In the data rows, 128 means zero.
Here are some points:
125 154 147 110 112 141 126 150 161 99 128 108 117
124 145 151 111 112 139 117 157 153 106 130 110 109
120 154 149 104 114 136 112 153 163 110 120 102 104
123 147 149 97 110 137 115 157 157 110 125 102 101
114 152 141 98 110 138 104 151 162 121 119 106 103
122 151 147 99 105 131 107 161 158 120 109 102 96
125 143 146 96 106 128 101 154 160 116 108 109 94
124 151 149 91 109 120 105 159 163 113 97 106 91
125 151 152 92 106 133 101 152 157 121 106 108 92
141 176 149 95 107 185 116 177 175 131 90 92 80
144 163 158 99 105 183 113 173 162 122 105 86 84
141 154 136 111 109 142 126 172 175 128 117 134 103
136 148 123 117 119 122 123 165 161 125 121 131 114
130 140 122 121 123 117 120 148 156 138 118 128 112
120 139 126 120 120 115 114 150 143 137 125 125 118
120 136 124 125 129 109 107 142 141 138 125 131 114
121 128 124 119 130 110 101 132 130 131 132 118 123
111 124 122 118 142 94 101 127 134 138 133 120 119
110 121 129 129 140 97 98 120 118 135 142 109 124
97 110 129 129 142 85 91 110 104 137 152 100 137
85 101 127 133 150 74 90 92 79 135 160 97 147
84 81 126 142 163 79 91 80 71 132 173 83 144
74 79 135 141 168 69 82 85 67 133 172 76 157
79 80 135 137 162 72 87 80 61 130 178 78 154
73 81 124 147 167 72 91 76 54 130 175 80 165
78 74 123 144 171 62 81 74 52 128 186 71 154
61 60 195 129 149 128 85 63 34 136 178 27 123
Then 13 other points, each followed by its number:
68 65 199 134 148 124 83 63 32 133 184 30 126 0
97 102 118 102 121 129 96 139 137 184 120 96 115 1
104 116 105 97 107 140 100 157 145 179 99 106 114 2
114 116 99 104 106 134 107 163 159 188 104 114 117 3
119 122 96 101 107 132 116 164 169 197 96 130 113 4
169 175 135 136 144 128 153 107 140 123 73 179 110 5
167 175 130 137 143 126 160 107 140 123 66 185 101 6
177 182 131 142 144 121 170 98 143 122 63 183 106 7
172 185 126 145 143 122 170 101 135 107 64 186 108 8
192 181 128 147 148 117 176 95 143 105 69 204 103 9
201 189 119 146 152 110 194 96 137 113 59 207 109 10
199 201 123 147 145 119 189 110 155 112 59 201 104 11
193 199 113 143 142 125 184 123 153 107 56 196 103 12
Which of these numbered points is nearest to each point below, ignoring the 3 directions in which the first points spread most? Its number follows each.
167 91 59 202 178 94 210 60 51 78 205 174 205 > 12
163 85 63 193 174 104 212 66 56 72 207 183 208 > 12
161 124 94 196 162 119 176 56 67 38 181 171 190 > 9
166 97 65 190 176 111 209 88 73 73 203 175 203 > 12
150 123 106 194 168 118 170 65 71 43 175 166 186 > 8
136 189 199 79 77 212 103 207 207 154 58 85 64 > 1
147 130 105 150 154 102 142 89 106 139 127 155 141 > 5
Now 13 new points, numbered from 0 again:
196 192 108 137 144 131 178 128 157 115 65 192 113 0
181 197 110 142 146 124 180 126 161 117 67 190 114 1
195 193 111 141 144 126 171 124 168 119 62 193 114 2
189 188 99 145 145 120 171 128 164 130 71 193 116 3
166 178 104 136 145 126 166 132 155 121 79 180 122 4
175 175 98 137 143 122 162 128 149 120 83 178 120 5
167 164 105 147 149 119 155 124 145 128 95 182 119 6
164 158 104 143 145 112 158 114 135 127 96 178 127 7
160 155 106 146 143 106 164 105 126 133 111 168 134 8
162 149 100 147 149 104 150 106 119 132 113 163 139 9
151 146 106 143 147 107 142 100 118 138 122 165 135 10
150 139 100 151 150 108 151 99 113 135 117 159 139 11
150 132 109 145 150 101 137 95 112 139 116 156 139 12
The same question for these:
158 118 107 200 175 121 173 59 68 40 180 171 190 > 0
169 105 67 183 167 118 203 86 78 89 191 171 194 > 8
165 101 69 185 172 110 203 76 73 75 197 177 201 > 8
174 87 65 198 183 109 211 69 65 64 207 184 218 > 8
43 39 97 103 117 50 52 110 96 224 156 101 145 > 12
59 68 177 62 53 144 70 174 131 192 127 70 92 > 12
65 61 175 62 57 140 76 165 140 189 135 78 94 > 12
